(in the rows, 128 means zero)
One turn moves each row of this set onto another row. After a few examples, where does it send each row asked below?
niv: [160  95 107 137 130 130 138 122 133 123 133 141 157 120 137 141  87 119
 143 114 173 123 127 134 111 136 124  98 159]
Vafav: [140 131 160 106 141 153 139 116 124 130 108 129 133 125 127 157 128 161
  71 100 146 103 114 132 131 156 145 103 122]
nima: [140 100 117 102 143 104 141 127 141 110 121 150 126 158 168 119 124 129
  91 140 174 118 132 119 102 117 144 107 106]
Miz: [119 131 124 141  91 141 131 125  97 131 141 111 103 110 109  94 152 130
 148 159 109 134 130 142 105 121 145 107 127]
Tufe: [149 106 143 117 171 143 139 148  98 113 124 132 138 121 124 137 124 125
  92 102 110  93 117 116 113 158 156 133 141]
ropaz: [137 121 143 132 165 117 130 127 153  93 133 121 149 158 151 123 107 148
  91 103 158 122 160 115 135 141 117 141 111]
tevur: [157 106 142  92 145 161 150 128  92 130  98 130 119 142 132 123 134 119
  92 108 119 116 109 117 122 152 157 144 118]
posap: [130 119 143 103  98 143 124 107 115 179 141 140 156 122 141  99 121 133
 129 157 115 108 118 147 143 146 121 143 160]
vavif: [159  93 111 130 145 128 140 119 134 118 147 139 139 131 164 135  91 115
 116 109 161 142 135 101 112 151 116 108 147]
ven: [124 109 105 100 139 118 152 132 120 122 112 133 143 161 158 125 118 123
 110 149 165 121 138 124  99  87 156 133  97]
lafun: [122 134 127 129 169 138 134 136 144 102 133 106 165 148 131 129 102 134
  95 108 143 111 173 109 127 103 125 134 112]
teler: [ 87 137 146 146 111 163 100 126 131 133 115 134 110 121 117 140 149 131
 125 169 111 113 120 160 122  95 112 129 120]
vod: [167 180 104 100 156 150 130 137 117 128 100 112 124 152 126 110 164 129
 122 141 134 144 133 123 121 133 123 118 132]
Bufog: [149  95 148  82 143 144 122 100 150 121 136 126 151 144 157 151 131 106
 103 133 147 144 138 163 117 156 114 132 126]
ganef: [112  98 161 126  98 123 127 147 155 110 125 134 131 123 113 142 122 100
 140 163 113 104 138 151 136 155 118 114 155]
zan: [121 139 129 145 123 140 115 106 128 136 136 127 107 150 134 138 133  68
 145 127  81 140 128 112 138 148 123 122 122]
samig: [137 129 139 134 174 110 128 134 145  93 135 120 146 152 142 123 111 147
  93 100 155 120 166 120 136 132 115 142 109]
gufa: [105 153 149 144 132 157 134 135 111 104 140 103 125 113  93  98 163 118
 147 136 125 130 115 147 130 119 111 136 153]
Nis: [109 127 127 139 142 117 118 123 124 129 144 131 117 146 135 155 147  67
 152 149  91 132 108 138 125 147 137 134 138]
Lasif: [122 125 147 125  99 137 153 134 133 114 109 120 116 138 119 129 101 108
 172 147 140 145 121 123 166 165 132 109 138]
beb: [132 174 119 123 142 135  87 114 132 128 126 127 149 120 138 153 134 145
 135 124 127 116 121 142  89 167 124  93 106]
Fiki: [ 96 158 119 163 143 149 121 116 111 132 129 121 104 111 116 139 122 162
 165 154 129 142 107 132 138 119 134 118 120]
gele: [142 105 112  98 143 102 147 131 131 112 117 148 116 156 162 120 128 126
  96 143 171 117 137 126 109 109 145 112  94]
kosoz: [100 142 129 115 137 109 133 133 107 160 144 143 148 140 142  93 119 162
 129 155 127  85 111 116 139 114 154 127 112]
padu: [123 125 125 145  92 144 128 135 103 140 139 112 103 116 110  98 152 129
 146 166 110 134 133 149 109 116 148 101 127]
rikor: [137 112 138 132 129 128 149 135 101 139 101 153 126 122 135 157 124 166
  85 102 160 110  96 129 119 154 145 131 134]
sefo: [113 170 127 150 113  91 134 128 142 121 129 127 103 136 126 139 159 129
 100 149 142 116 136 133 154 120 126  81 145]
sala: [156 100 145  96 120 157 123  89 154 127 115 117 165 144 138 141 113 115
 117 133 158 132 145 170 126 144 120 126 130]
tevok: [150  94 146  88 147 138 125 100 151 116 135 127 150 154 163 145 126 111
 100 136 150 140 134 151 110 152 116 138 131]
Zib: [116 166 135 159 102  85 137 123 132 130 113 116 108 153 131 140 153 141
 110 147 145 143 139 144 158 136 127 129 133]
dekov: [106 150 149 154 137 161 133 144 116 113 141 105 127 122  94 104 160 119
 152 134 128 136 118 154 140 112 108 135 152]
lani: [ 92 139 135 146 121 160 106 114 137 137 115 141 104 112 109 136 154 141
 123 167 107 113 118 156 120  97 109 125 121]
fovit: [155  94 105 132 139 128 137 123 126 126 145 145 132 119 160 142  92 114
 124 105 165 146 132 110 115 151 112 109 146]
lobuf: [129 139 139 107 136 149 133 115 112 164 155 138 156 114 131 108 108 129
 146 138 130 107 102 122 161 145 116 109 173]
Gub: [ 98 156 149 114 138 137 129 127 125 154 130 145 150 148 131  87 127 146
 111 124 125  83 122 112 160 104 113 142 117]
Beg: [ 78 125 147 147 137 121 164 167 145 135 131 130 128 160 112 151 133 130
 125 135 130 138 125 112 144 106 116 150 123]
bibol: [ 94 127 141 117 118 129 155 143 148 143 146 114 116 152 117 147 131 137
 118 160 111 134 148 104 132 116 154  90  96]
Sona: [125 159 112 135 118 140 104 122 125 142  93 156 132 140 141 141 145 127
 134 107 151 126  99 138  88 144  90 136 118]
guti: [ 97 159 122 166 134 157 119 126 107 132 129 116 105 110 122 136 115 154
 164 153 132 140 108 129 140 116 135 111 120]
Rud: [161 147  98 140 146 114 114 163 115 132 119 128 139 128 125 119 160 142
 111 146 107 116 151 134  88 135 121 141 150]

Zib moves to zan
Sona moves to vod
Now these:
ven moves to sala
gele moves to Bufog
posap moves to Gub
nima moves to tevok
lani moves to gufa
bibol moves to ganef
tevur moves to Vafav
guti moves to padu

One turn moves each row of this set onto another row. After a few examples, where does it send each row asked below?
Vezim: [134 114 123 155  87  93 121 142 135 153 105 137 133  91 124 109 145 109]
zaru: [157 140 137 114 186 120 142 130 147 112 140 100 109 115 140 104 125 138]
pivad: [106 136 154 154 144 122 142 133 151 117 125 143 129 117 124  85 150 117]
kunet: [ 96 120 136 142  87  78 116 143 128 138  93 137 145 133 122 118 130 120]
fabov: [152 166 157 120 127  90  98 134 156 117  92 125 149 118 119 144 133 142]
Zofep: [146 110 114 104  99 116 154 117 153 103 114 138 113 137 129 168 127 146]
Logab: [157 147 129 117 148  79 117 133 125 116 133  99 158 146 137 148 145 120]
Dun: [148 128 116 137 108 133 162 144 139 182 127 123 142 125 136 128 116 121]
gal: [147 148 106 147 173 125 122 122 161  99 120 126 129 109 160 102 129 154]
Ker: [132 111 101 163 146 133 145 148 164 109 129 133 102 132 138 144 123 126]
Tibin: [124 159 128 126 178 109 122 129 137 100 132 102 135 136 164 121 114 161]
dini: [126 153 131 142 158 108 163 128 138 148 120 118 149 131 124  98 162 144]
sariv: [154 138 130 108  82  90 116  97 125 132 106 106 137  95 145 131 122 136]
Mag: [157 123 125  89  92 107 137 134 132 101 110 154  92  99 137 140 119 131]
lep: [113 150 125 134 164  94  97 132 139  83 122 118 118 102 153  99 130 144]
Zop: [136  84 117 127  94 109 132 111 129 109 148 110 131 138 155 137 106 120]
zul: [106 144 152 120 157 101 142 164 118 136 141 130 130 117 127  82 135 138]
tob: [144 131  91 116  97 100 147 135 112 113 126 130 101 108 164 165 127 152]
Tize: [125 138 105 154 145  95 146 166 132 126 100 131  78 107 139 134 119 156]
baz: [138 162 142 122 129  96 102 165 139 129 104 134  99  75 127 122 120 145]
dazi: [112 158 143 131 150 135 130 142 156 141 136 137 160 116 126  95 140 145]
kolo: [151 128  96 149 105 104 153 147 126 167  99 144 134 113 146  98 128 116]
kiz: [126 111 104 116  93 119 139 132 137 144 120 123  96  89 146 133  89 165]
Lovuv: [146 121 103  88  93 113 115 136 131  97 149 140 128 108 149 156 125 132]
per: [115 135 124 106 106 126 136 153 131 162 129 132 150 152 135 126 100 114]
lonim: [144 136 119  99  88 101 129 114 137 146  86 125 112  92 137 123 102 162]
Pesu: [153 121 102 119 151 117 128 145 140 101 150 124 132 149 140 128 131  93]
Vukos: [143 129 134 148 172  90 137 119 147 102 112 104 101 100 132 104 149 149]
Rade: [163 116 124  89 101  71 143 129 112 107 119 129 117 128 136 155 133 149]
Lil: [122  84 102 119 101 110 151 130 133 124 127 124 101 134 152 126  88 147]
Kub: [150 129 127 126  84 103 121 123 141 103 112 143 131 108 150 173 125 163]
feb: [ 98 122 143 116  99  90 124 152 117 154 132 111 144 133 123 138 121 114]
debud: [119 156 118 140 150 108 141 136 120 131 139 129 137 108 145  78 160 114]
Nit: [121 140 165 122 171 106 119 121 155  93 128  99 112 120 124 119 129 144]
tir: [152 109 127 105  87  88 120  96 124 108 116 116 143 135 146 122 118 111]
fom: [ 92 143 148 169 149  98 148 144 127 129 127 127 141 129 143 102 144 151]

Vezim moves to kolo
kiz moves to Lil
Now these:
dazi moves to zul
gal moves to zaru
Ker moves to Pesu
Kub moves to Mag

One turn moves each row of this set onto another row. After a few examples, where does it send each row asked below?
bivig: [119 161 142 165 142 125 127 125  98 138 125 123]
zibal: [146 153 140 115 100 124 106 113 117 167 142 119]
Tufes: [ 98 129 149 114 114 158 105 113 134  79 117 144]
pef: [ 94 158 175 131 132 131 135  83 133 131 151 142]
fek: [ 89 133 156 116 126 153  96 108 138  81 115 141]
ruvof: [118 106 100 116 113 105 108 108 127 129 105 148]
beni: [126 150 124 106  98  88  91  74 126 122 103 136]
bur: [131 127 151 141 132 107 131 102 136  81  87 132]
selog: [ 99 160 138 142 149 143 113 110 105 159 120 126]
rok: [ 89 140 119 118 117 119 100  83 153 129 121 162]
Vataz: [139 123 145 144 122 110 138 102 137  87  93 142]
vit: [137 138 182 128 107 103 106  97 134  89 125 159]
zibap: [100 121 153 138 113 107  87 126 134 143 150 107]
mov: [120 169 166 124 107 137 110 104 137 154 161 136]
bupi: [ 85 131 155 120 145 131 146  90 105 116 134 127]
dok: [121 154 155 153 154 140 122 114 112 161 117 134]
zabon: [116 106 160  83 119 134  86  95 117 113 100 143]
rog: [110 110 153 111 126  87 109  80 128 118 113 166]
saz: [118 118 147 118 134 129 145 109  88 118 114 105]
zana: [120 142 114 103 155 135 120 122  99 120 145 135]
Nof: [136 135 184 131 102 106  96 103 125  94 126 161]
Puz: [155 155 158 137 109 119  99 101 167 129 109 148]
Ged: [109 145 136 153 141 126 115 134  96 153 135 134]
Fosiz: [142 122 142 106  95 157  87 129 136 116 114 141]
bezi: [161 147 144 118 149 141 129 129 109 117 138 133]
gurit: [113 144 144 110  89 111  67 103 111 100 130 146]
mimub: [114 117 187 142 125 130  97 121 146 137 141 111]
lofa: [150 129 135 119 112 116 133 116  93 146 118 100]
Leleb: [154 151 152 140 108 124 114  93 166 124 104 152]
popid: [129 161 124 125 162 115 143  95 117 120 133 138]
vum: [146 118 140 107 103 142  76 136 132 120 112 134]
bikep: [122 104 107 116 118  95 100 111 122 125 101 136]
Tamid: [120 144 159 147 146 149 115 135 103 154 130 132]
Viz: [111 106 163  90 123 132  81  86 111 120  99 152]
Sal: [108 162 145 149 143 149 114 125  97 135 122 117]
Laf: [147 139 169 110 114 127  95  78 117 103  80 128]
puv: [155 138 167 107 110 119 102  83 126 105  81 127]
fovi: [115 146 150 100  88 120  71 106 119  97 132 144]
kigo: [ 85 121 152 123 134 129  96  96 133 140 110  90]
luru: [114 135 159 140 117 134 102 112 129 118 110  75]
foni: [137 170 150 117 156 154 126 108 122 110 139 134]
zalu: [154 158 125 122 155 117 130 105 123 148 138 144]
tuz: [121 158 123  99 152 145 108 112 120 141 150 144]
kise: [117 114 163 120 125  87 102  79 125 122 112 172]
kikil: [118 138 148 155 113  92 105 110 133 133 127  89]
Pog: [ 90 145 130 120 124 114  90  83 160 132 119 162]
lonos: [105 121 175 144 141 113 114  92 150 150 115 109]
visin: [128 153 131 118 102  90  88  73 118 117  98 133]

lonos moves to mimub
Vataz moves to Tufes
tuz moves to zalu
Now these:
lofa moves to saz
puv moves to zabon
dok moves to Tamid
Puz moves to vum
gurit moves to visin

